128 stands for zero in the data rows.
Here are some points:
[136 132 123  84 160 146  61  95  95 109  87 137 147 164 126 123 121  92
 131 196 134 132 146 178 123]
[110 142 169 121 144 111 136 112 171 120 127  97 148 118 111 156 119  64
 168  94 125  96 122 137 137]
[ 83 102  81 145 155 112 101  86 119  96 161  80 119 128 135 140 153  97
 178 100  84 176 142  45 138]
[ 69 113 142 114 143 133 135 136 135 158 119 135 131 186 102 148  94  76
 142  73 139 139  92 170 138]
[116 116  88 104 120 127  71 110  96 122 150  82 132 146 140 135 128 110
 177 100  87 152 137 126 133]
[134 144  74 126 141  67  90 102 152 110 136  91 152 108 156 157 141 133
 131  99  91 125 196  93 115]
[135 132 148 120 116 103 174 165 147 161 109 127 140 121 119 144 132 136
 115 133 157  96 130 135 137]
[107  96 146 143 114  81 166 175 178 136 142 113 122  83 150 161 146 138
 140  85 124 105 125  85 141]
[125 133 145 126  97 130 142 186 141 141 159 151 102 114 120 122 163 129
 125 149 150 129 126 128 124]
[142 121  91 126 128 138 105  88 102 128 118 109 137 148 145 118 101 100
 109 108 117 149 127 160 132]
[162 110 139 159 112 123 146 114 125 137 122 146 152 130 142  97 103 158
 104 104 148 129 124 155 143]
[171 159 135 145 156 106 100 102 116  95  83 138 154 124 144 106 112 148
  94 179 143 115 166 140 136]
[125 139 149 114 113 141 153 175 109 143 141 156  95 117 108 131 154 141
 126 178 141 127 123 147 107]
[155 132 154  88 118 159  79 136 110 127 123 115 126 142 115 103 129 105
 143 193 131 109 132 152 137]
[114 123 177 111 136 143 118 128 117 127 116 135 154 163 113 134 112  84
 133 129 136 111 113 164 141]
[118 112 143 105 112 133 157 162 122 147 125 151 135 147  97 119 123 121
 121 122 143 126 134 133 138]
[132 125 162 159 108 123 152 156 167 132 127 130 129  91 124 146 147 127
 144 126 131  85 101 106  90]
[123 119 172 160 105 131 173 175 176 127 144 148 131  94 133 134 135 145
 147 115 149 108 117 113 119]
[155 136 114  76 144 144  47 110 127 101 106 115 165 159 130 116 126 100
 130 214 139 128 155 147 137]
[127 124 176 135 105 128 158 180 156 127 137 164 143 124 109 122 138 142
 126 164 168 107 123 137 123]
[116 116  92 100 153 164 101 108 109 144  92 143 127 187 115 133 107 115
 102 133 129 122 108 177 127]
[155 130  84 135 130 115 131  88 108 137 107 127 122 130 147 104 106 146
  78 106 127 149 124 145 146]
[164 146 127 156 141 146 125 124  99 112 120 154 111 112 116  83 107 173
 102 157 135 137 127 153 147]
[159 134 144 157 121 135 123 129 106 128 146 145 120 114 149  93 119 166
 114 123 142 140 117 137 131]
10 more points follow, each with its number after it:
[100  94 178 160 120  97 147 134 159 132 158 145 137  87 142 132 123 145
 155 104 131 126 106  79 147] 0
[102 130 173 191 144 161 150 161 133  97 148 175  82  79 124 117 165 174
 114 156 148 128 112  53  96] 1
[114 131  27  72 134 112  73 124 111 130 132  76 140 160 137 145 138 115
 163  87  88 166 133 127 128] 2
[158 124  77 125 161 135  95  83 111 113  85 135 155 160 140 124  88 142
  79 133 128 133 143 165 138] 3
[169 136 103 144 130  99 136  89 124 128 144 132 132 117 152  99  86 165
  84  91 122 150 120 146 145] 4
[127 155 182 156 147 182 118 155 127  99 161 158 108  87 119 118 155 154
 131 188 132 101 109  66  91] 5
[160 147 108 142  87 100 119 131 144 127 142 101 120  88 139 147 168 153
 138 152 105 108 157  91  90] 6
[118 122 129 140 121 136 142 126 133 127 141 142 100 117 119 134 130 124
 135  96 137 143  91  90 126] 7
[124 105 141 155 127 147 143 113 148 125 166 138 132 126 131 136 112 114
 143  78 128 133  93 119 138] 8
[ 93 117 115 120 128 139 150 133 131 158 128 148 106 156 113 112 108 118
 104  98 142 119 115 150 126] 9
Which two of these numbered points are nearest to each point below, looking only along the 2 directions in which the first points spread most? Their numbers follow each, nearest first.
[118 109  20  59 137 108  48 111 116 140 160  83 120 170 182 135 151 119
 184  94  73 208 169 117 156] > 2 3
[102 137 172 145 123 147 153 167 144 151 145 142 101  89 111 124 163 148
 130 161 141 112 107 113 113] > 1 5
[131 116 141 103 108 108 141 143 127 156 123 128 122 135 135 139 131 122
 122 113 152 100 135 149 129] > 9 5
[142 131 155 118  99 113 147 156 149 150 108 128 125  98 133 146 146 123
 119 164 148  94 141 134 126] > 5 9
[ 97 134 112 121 129 133 132 120 130 138 138 107 122 141 111 136 122 105
 148  98  93 137 111 126 134] > 6 8
[132 110  96 112 131  96  99 134 146 116 145  98 130 125 136 132 163 130
 180 109 110 162 163 115 142] > 6 8
[ 75 109 131 158 115 106 197 154 157 133 150 132 106  72 132 155 170 128
 107 125 113 102 125  50 104] > 0 1
[150 165 171  76 153 205  61  87  63  98 108 157 143 177  95  97 102 108
 149 221 114 126 102 187 126] > 3 4
[118 131 180 180 141 152 146 153 132 112 152 169  90  91 125 111 155 181
 120 158 146 121 109  76 113] > 1 5
[170 130  99 130  91 107  99 107 129 126 127  74 119 117 159 120 139 154
 132 153 129 138 165 127 118] > 4 9
[109 104 141 162 117 137 169 135 150 132 149 163 123 122 125 118 117 138
 136  84 151 152  99 128 156] > 7 1
[142 167 166  58 179 156  53 106  95  73  95 175 170 175 111 106 118 102
 116 230 141 136 167 188 163] > 3 4
[106 130 168 107 124 139 164 162 143 147 138 154 134 132 107 129 138 127
 115 124 143 106 112 133 121] > 5 1
[ 96  95 180 182 140 144 137 179 138 105 176 178  95  74 145 117 168 150
 129 149 153 126 126  25 103] > 1 0
[157 167 172  84 158 168  47 115  76  78  97 162 152 152 115 102 112 113
 122 244 141 128 159 160 157] > 3 4
[115 128  78 100 152 116  88 102 111 140 123 109 152 170 154 142 119 103
 136  77  95 177 156 159 136] > 2 3
[116 112 132 125 122 136 159 146 131 140 136 135 112 126 113 133 134 135
 128  99 138 139 106 134 125] > 7 9
[139 165 144  75 141 174  72 143  81 135 105 118 136 176  98 108 126  93
 156 189 109 121 120 188 128] > 3 4
[112 159 100 135 125 139 107 103 103 125 142  89 112 124 132 146 132 122
 163 105  88 148 121 107 112] > 2 4
[102 112 174 162 116 143 175 171 161 111 139 142 116  81 125 141 158 129
 141 138 130  70 102  70 102] > 1 0
[108 140  93  87 132 119 143 145 103 134 128 107 125 131  92 144 124 121
 121 138  93 135 136 139 128] > 4 9
[143 113  94 123 126 124 127 107 108 153 113 132 131 153 118 122 108 129
 102  96 125 147 127 157 148] > 4 9
[ 90 120  87  77 130 122 122 126 124 148 135 103 139 154 134 148 137  88
 166  98 101 158 134 127 130] > 2 4
[150 170 151  59 133 150  80 128 108 123 109 111 133 158 110 146 118  89
 157 207 131 107 150 155 120] > 3 4
[102 119 155 174 127 131 171 144 132 121 145 151 116 114 122 118 135 143
 123 105 130 116 113 102 120] > 1 0
[149 146 165 101 112 146 120 183 127 135 141 168 116 131 130 115 149 189
 111 163 155 133 139 146 128] > 5 9
